In the rows, zero is written as 128.
The rows of T fall into a few groups, which share some directions, and each row is roughly a mix of its group's hidden directions.
T:
[[106,88,132,132,100,104,113,103,151,114],
[153,137,139,140,104,149,158,91,124,156],
[170,138,133,163,138,152,114,132,117,98],
[98,100,126,93,141,121,156,97,114,131],
[109,109,128,120,150,92,88,112,136,105],
[103,110,156,155,153,135,95,108,143,113],
[142,108,109,122,119,174,93,127,147,111],
[148,94,124,136,123,158,159,156,102,121],
[118,96,119,138,155,141,88,152,145,109],
[129,167,127,124,93,128,174,126,134,118],
[132,101,115,137,121,130,188,148,130,128],
[97,158,108,133,120,113,153,126,106,166],
[142,136,139,143,139,171,117,128,139,175],
[162,180,130,145,121,110,109,126,133,119],
[164,134,147,135,158,159,121,122,125,165],
[111,164,105,133,93,110,117,108,115,154],
[104,131,151,138,102,120,119,166,95,107],
[137,109,172,98,137,157,125,106,111,136],
[119,131,109,99,119,108,117,182,116,135],
[109,128,120,158,109,138,102,104,89,107],
[120,117,114,101,132,91,135,123,126,79],
[121,111,118,110,127,103,148,118,123,72],
[135,154,136,154,103,109,172,114,111,117],
[161,121,146,141,134,95,130,153,145,91],
[131,129,156,134,116,145,103,176,114,103],
[130,95,165,121,111,151,127,146,144,95],
[148,78,136,145,124,139,159,146,122,109],
[129,110,125,119,150,143,71,155,127,127],
[141,131,90,121,116,158,130,141,89,154],
[142,148,127,130,153,148,103,140,125,179],
[140,155,117,108,108,117,113,136,87,94],
[111,95,112,127,123,90,168,116,118,131],
[112,147,155,138,140,162,121,148,123,86],
[120,178,115,114,151,111,144,152,107,130],
[138,144,102,82,163,124,105,131,139,131],
[122,137,160,139,127,145,85,134,156,100],
[148,136,116,133,158,168,101,145,158,128],
[148,127,113,143,89,161,141,107,157,117],
[148,144,103,166,136,136,92,104,137,143],
[144,151,90,82,104,129,127,137,122,127],
[146,101,91,138,117,108,138,112,135,168],
[148,133,112,161,123,102,156,93,126,106],
[111,126,147,87,111,95,109,123,127,98],
[137,111,116,153,126,143,140,133,176,162],
[127,151,94,178,140,142,133,131,142,145],
[140,126,148,138,138,77,106,105,148,110],
[106,158,114,113,115,143,148,140,81,139],
[136,91,96,148,108,116,166,119,129,134],
[119,132,101,109,127,133,135,75,158,138],
[158,155,114,138,141,90,149,97,117,130],
[161,152,130,124,135,156,153,92,114,148],
[119,111,123,126,150,144,107,76,156,131],
[107,78,165,116,133,119,131,120,149,128],
[79,125,124,91,102,118,122,124,116,113],
[124,137,119,139,149,142,84,125,141,172],
[130,161,107,110,94,127,128,152,138,91],
[133,90,102,122,131,105,107,87,117,122],
[149,112,143,139,152,143,157,114,140,173],
[146,143,143,169,96,123,141,120,93,115],
[143,135,87,88,148,136,130,97,134,137],
[140,177,125,148,123,142,114,135,147,164],
[107,110,112,112,139,95,157,117,89,116],
[122,82,124,163,125,155,131,108,136,106],
[157,138,132,163,157,112,117,128,163,149],
[124,98,150,132,129,131,98,141,120,78],
[123,176,113,132,160,148,103,136,109,125],
[142,95,159,134,141,109,111,157,151,152],
[130,108,129,129,144,128,104,108,148,183],
[112,129,146,170,94,121,164,136,137,119],
[112,158,147,128,180,136,125,148,111,119],
[87,126,111,120,126,158,90,143,116,146],
[141,89,172,112,140,104,136,126,134,110],
[131,159,165,129,131,95,92,116,131,113],
[142,150,91,116,124,110,162,123,103,155],
[150,152,142,137,159,154,102,147,137,98],
[129,128,97,95,139,132,128,82,156,134],
[87,91,108,137,107,108,130,107,142,125],
[110,136,124,117,91,102,161,131,136,92],
[163,87,118,123,140,161,116,106,125,138],
[136,124,140,123,122,121,175,139,127,177],
[143,93,114,105,132,129,140,90,163,131],
[146,146,163,129,139,133,134,153,123,80],
[135,111,112,106,127,113,138,120,87,85],
[95,121,79,140,145,125,153,124,118,146],
[106,131,139,156,145,79,149,123,131,151],
[98,127,128,126,134,126,102,104,128,75],
[105,133,136,94,105,100,116,132,120,87],
[120,128,133,143,120,168,151,84,111,111],
[160,169,122,143,121,129,165,104,122,125],
[123,80,166,118,144,113,119,119,149,118],
[132,140,169,137,120,134,86,128,162,119],
[143,133,112,170,150,154,141,128,139,164],
[117,109,168,113,166,114,137,128,132,160],
[107,168,120,126,158,151,123,117,108,98],
[128,123,102,104,168,93,106,109,121,129],
[87,159,111,129,111,113,140,141,131,93],
[99,158,149,146,137,95,133,160,116,115],
[117,122,163,141,99,172,129,147,117,144],
[134,182,130,113,152,107,146,147,116,131],
[151,112,175,109,142,130,121,139,124,92],
[129,136,146,148,108,104,119,177,108,148],
[124,153,78,146,147,108,148,122,112,135],
[145,133,165,128,143,167,131,90,117,126],
[104,111,119,151,112,98,159,125,160,108],
[149,113,125,182,135,132,122,120,163,136],
[122,109,109,106,173,104,96,133,140,129],
[133,113,126,139,72,104,148,145,112,128],
[103,128,130,103,152,119,94,101,108,157],
[148,134,144,164,82,159,130,128,127,131],
[86,104,143,140,93,124,145,149,147,120],
[130,82,139,165,130,132,92,126,116,128],
[125,126,95,84,133,104,123,106,136,99],
[151,123,158,126,135,144,148,161,112,89],
[144,120,124,131,137,101,174,127,131,170],
[132,116,141,122,118,138,102,123,68,116],
[100,117,140,97,115,145,129,161,102,101],
[110,146,131,137,168,151,160,148,127,100],
[151,80,141,125,93,114,130,147,141,130],
[145,92,122,109,94,109,136,108,107,103],
[109,112,112,109,122,95,155,114,87,120],
[126,119,163,104,141,140,95,92,131,148],
[157,96,104,133,123,130,107,117,84,136],
[128,129,95,94,137,132,132,82,152,127],
[94,119,126,157,132,103,107,129,169,112],
[92,109,129,138,151,150,101,133,144,92],
[148,161,136,156,112,149,149,162,148,122],
[148,172,121,89,146,121,137,119,111,145],
[150,145,120,156,125,98,113,109,166,150],
[118,111,162,82,121,141,148,135,104,118],
[157,131,151,101,94,138,127,136,99,99],
[161,156,127,149,138,139,81,124,123,111],
[106,99,155,125,114,171,131,128,97,130],
[117,170,109,117,150,113,126,144,91,109],
[89,81,133,146,126,116,125,141,149,117],
[141,134,91,116,137,129,119,119,117,74],
[101,127,131,123,151,119,100,114,125,77],
[155,132,133,152,159,139,115,118,147,172],
[142,132,122,149,94,78,120,126,150,139],
[150,105,117,94,88,145,132,126,153,115],
[136,144,130,137,124,155,113,127,142,186],
[105,164,99,152,149,110,100,112,133,131],
[141,108,126,159,120,114,97,123,91,98],
[171,167,123,130,148,123,136,104,110,144],
[125,174,82,141,134,133,130,128,106,137],
[105,114,131,84,100,103,142,136,114,106],
[119,137,163,123,136,146,180,106,128,118],
[128,98,110,115,132,102,172,118,110,152],
[103,127,93,134,120,135,101,102,130,168]]

Each list below has one row that fits no group; the rest each fit one group, if only roughly. Name that row.
- Z617: [107,118,117,103,117,139,151,99,96,94]
- Z382: [104,131,177,113,122,151,103,143,123,108]
- Z728: [148,143,125,138,144,162,173,129,101,138]
- Z673: [107,102,138,166,117,112,156,112,122,97]
- Z512: [116,132,153,132,158,154,143,171,140,148]
- Z243: [101,94,127,126,135,123,130,83,122,160]
- Z893: [160,168,147,108,133,113,97,130,120,110]
- Z562: [119,121,144,153,137,172,96,102,124,111]
- Z975: [134,138,121,110,121,85,126,115,79,117]
- Z920: [158,153,126,105,129,168,116,124,93,131]
- Z224: [154,122,111,165,161,95,113,114,133,122]
- Z938: [126,146,137,102,120,106,155,173,139,104]
- Z873: [139,108,114,109,104,182,131,142,127,144]
- Z860: [109,122,159,168,128,140,86,129,120,135]
 => Z243
- Z314: [94,153,149,158,149,140,106,128,113,102]
- Z120: [106,75,110,128,116,151,119,121,121,154]
- Z411: [139,97,117,163,132,105,93,124,124,101]
- Z520: [96,95,126,122,118,131,141,128,177,143]
- Z656: [125,77,138,99,112,162,129,131,124,134]
- Z957: [128,84,102,135,151,154,143,132,139,100]
- Z895: [118,135,136,64,144,117,114,128,139,120]
- Z248: [153,166,130,121,132,101,113,129,84,125]
- Z19: [122,176,104,104,147,154,121,113,118,132]
- Z331: [95,123,147,149,123,77,115,142,119,122]
- Z917: [145,125,175,96,153,137,127,142,107,138]
- Z865: [159,124,148,95,117,136,91,103,111,134]
 => Z895
- Z320: [165,129,117,165,114,142,130,92,114,111]
- Z384: [135,101,115,150,165,99,102,128,156,129]
- Z76: [143,133,137,156,90,139,147,146,116,168]
- Z634: [149,117,181,126,112,104,123,146,115,109]
- Z885: [148,88,106,135,114,151,138,134,145,91]
- Z564: [155,110,112,151,94,131,158,136,157,143]
- Z137: [115,172,113,151,94,137,117,128,139,155]
- Z961: [93,148,113,129,121,116,94,112,102,97]
- Z972: [169,129,117,143,166,139,111,130,159,113]
- Z438: [102,109,127,128,182,140,120,151,139,114]
 => Z634
- Z567: [97,121,99,81,117,149,112,118,131,137]
- Z317: [127,129,183,127,166,127,124,139,150,130]
- Z16: [134,86,151,146,151,110,99,151,119,133]
- Z362: [119,125,121,149,174,112,146,133,169,135]
- Z544: [137,123,134,150,125,167,102,163,157,138]
- Z732: [136,117,130,189,118,135,133,121,127,97]
- Z91: [110,121,151,103,145,150,82,119,120,148]
- Z841: [162,162,139,127,146,92,130,119,122,158]
- Z480: [124,178,123,119,137,128,115,172,117,139]
- Z246: [130,99,131,169,133,84,115,120,121,142]
 => Z567
- Z798: [105,111,127,113,74,118,145,129,151,117]
- Z254: [119,129,169,148,145,131,149,159,155,106]
- Z687: [128,142,92,150,98,102,140,117,126,93]
- Z505: [132,110,103,142,121,142,71,111,121,128]
- Z172: [124,159,96,106,85,127,150,118,136,121]
- Z828: [111,90,99,141,115,101,112,118,151,151]
- Z3: [108,101,122,155,119,113,115,77,129,135]
- Z296: [132,170,129,153,98,118,145,95,118,116]
- Z261: [122,105,144,100,148,102,135,108,108,167]
- Z734: [143,92,108,143,122,135,100,108,115,90]
- Z722: [120,104,80,146,107,122,112,106,128,152]
- Z508: [100,161,139,149,139,125,108,101,147,96]
- Z581: [99,117,153,89,129,132,134,98,130,160]
- Z587: [98,154,123,147,82,128,152,120,134,112]
 => Z296
- Z585: [141,119,105,145,168,91,130,97,133,123]
- Z298: [136,144,149,142,120,146,134,104,183,131]
- Z937: [119,156,106,97,108,142,145,119,120,88]
- Z392: [124,140,144,140,133,105,120,133,67,118]
- Z443: [120,118,144,153,135,73,151,139,115,123]
- Z822: [98,140,145,127,111,110,183,127,129,135]
- Z89: [132,139,125,108,124,67,141,140,150,134]
- Z527: [145,128,106,91,132,118,152,115,160,160]
- Z554: [129,135,116,111,122,86,83,132,148,146]
- Z691: [130,154,94,105,98,138,146,100,142,147]
- Z552: [112,142,135,134,135,111,186,118,150,113]
 => Z298
- Z849: [155,131,114,109,140,170,103,109,100,118]
- Z339: [154,108,100,112,160,126,127,131,142,87]
- Z813: [121,111,102,143,134,108,97,88,153,140]
- Z439: [111,83,131,137,157,118,121,123,153,96]
- Z450: [102,126,139,159,110,161,115,92,131,108]
- Z215: [107,130,135,145,127,91,124,156,170,146]
- Z916: [128,116,136,156,142,178,161,130,120,143]
- Z507: [113,130,143,108,104,182,138,145,144,136]
- Z594: [168,123,96,144,119,118,89,129,115,145]
- Z153: [133,136,97,140,84,127,124,117,87,119]
 => Z339
- Z929: [109,180,138,125,132,147,151,100,122,118]
- Z196: [149,96,106,155,150,149,138,141,162,126]
- Z348: [110,166,124,139,153,141,105,136,90,112]
- Z832: [138,105,116,127,120,175,125,98,116,97]
- Z338: [123,138,112,161,117,153,152,80,123,128]
- Z100: [161,122,116,124,125,138,111,86,90,114]
- Z458: [165,150,126,115,162,133,152,147,99,133]
- Z709: [92,143,129,141,112,110,155,117,133,84]
- Z109: [160,141,139,177,153,122,114,132,107,126]
- Z521: [93,146,151,171,107,146,115,127,117,123]
- Z139: [120,173,162,116,144,136,162,134,130,113]
- Z148: [140,129,137,162,132,133,109,145,87,164]
- Z573: [124,88,153,93,130,132,151,99,139,116]
- Z445: [107,116,101,133,101,112,148,85,122,107]
- Z365: [152,154,129,113,125,86,130,92,149,135]
 => Z573
- Z96: [150,81,148,135,138,117,115,104,150,149]
- Z703: [90,123,108,80,123,128,144,127,149,115]
- Z663: [110,123,111,123,121,105,118,144,70,121]
- Z650: [154,106,105,110,107,146,101,100,108,110]
- Z255: [178,110,105,114,113,106,126,130,103,141]
- Z502: [118,113,131,109,159,133,90,150,90,123]
- Z540: [126,111,168,151,147,93,129,159,129,118]
- Z528: [148,119,102,127,136,168,102,99,104,137]
- Z401: [143,108,114,153,109,138,161,143,116,87]
- Z123: [130,140,113,154,145,145,163,158,145,160]
- Z729: [147,117,106,159,134,157,125,139,159,94]
- Z755: [117,126,118,128,142,69,124,132,100,110]
- Z228: [180,129,156,116,152,131,152,134,120,139]
 => Z663
- Z225: [150,122,108,133,165,90,94,119,125,128]
- Z444: [145,94,113,153,108,153,142,126,106,95]
- Z200: [105,108,123,131,110,163,112,160,103,103]
- Z34: [113,140,108,150,120,156,83,122,155,140]
- Z986: [122,137,138,140,86,145,161,130,165,143]
- Z28: [120,101,112,84,126,127,85,126,117,136]
- Z881: [134,140,136,171,138,133,151,160,151,155]
- Z118: [171,122,115,117,99,133,110,93,138,147]
- Z941: [102,104,149,156,110,90,135,128,125,156]
- Z82: [118,153,136,95,160,129,104,118,91,135]
- Z163: [142,109,162,142,102,134,112,156,148,160]
- Z658: [147,94,132,139,126,87,157,117,151,142]
 => Z881
- Z651: [114,91,89,124,142,104,154,107,120,132]
- Z742: [92,94,130,96,120,131,154,105,135,145]
- Z677: [103,82,149,113,114,105,124,109,151,126]
- Z725: [99,86,151,128,130,158,153,113,133,118]
- Z668: [115,138,148,108,84,142,107,134,102,102]
- Z501: [147,104,125,178,136,157,136,110,146,128]
- Z78: [104,138,112,155,128,137,85,121,159,108]
- Z208: [147,142,110,95,103,135,145,131,153,166]
- Z599: [113,129,112,106,100,102,118,106,83,123]
- Z323: [125,148,104,133,99,120,170,145,160,140]
- Z661: [172,158,125,154,101,142,141,109,119,137]
 => Z323
- Z955: [111,129,141,122,158,122,108,178,150,144]
- Z620: [125,137,141,94,164,110,100,108,98,132]
- Z185: [121,97,154,127,120,136,156,140,83,110]
- Z794: [111,94,123,129,109,165,149,114,98,112]
- Z547: [87,107,143,131,142,150,120,159,144,155]
- Z720: [97,131,120,128,95,116,132,98,128,85]
- Z636: [136,159,126,98,166,112,105,150,131,147]
- Z291: [123,183,142,133,97,118,104,125,120,128]
- Z928: [162,155,134,138,150,123,140,100,148,163]
- Z541: [133,133,131,144,158,180,121,99,114,124]
- Z15: [156,155,128,152,145,92,162,140,132,118]
- Z669: [128,81,132,134,122,126,141,91,162,117]
- Z414: [139,144,127,139,90,145,162,106,157,146]
 => Z185
- Z4: [87,131,126,129,109,111,135,91,164,131]
- Z308: [140,132,107,147,146,78,103,133,151,139]
- Z269: [121,140,132,92,161,109,98,147,138,153]
- Z532: [164,118,124,178,132,146,105,127,140,119]
- Z775: [127,125,131,133,129,89,163,116,155,165]
- Z783: [136,85,89,121,147,125,150,120,118,105]
- Z707: [142,134,121,121,92,104,140,81,107,139]
- Z878: [102,105,100,115,145,102,164,132,131,153]
- Z858: [136,168,110,108,120,107,160,160,117,134]
- Z170: [171,127,141,122,102,84,125,110,131,120]
 => Z878
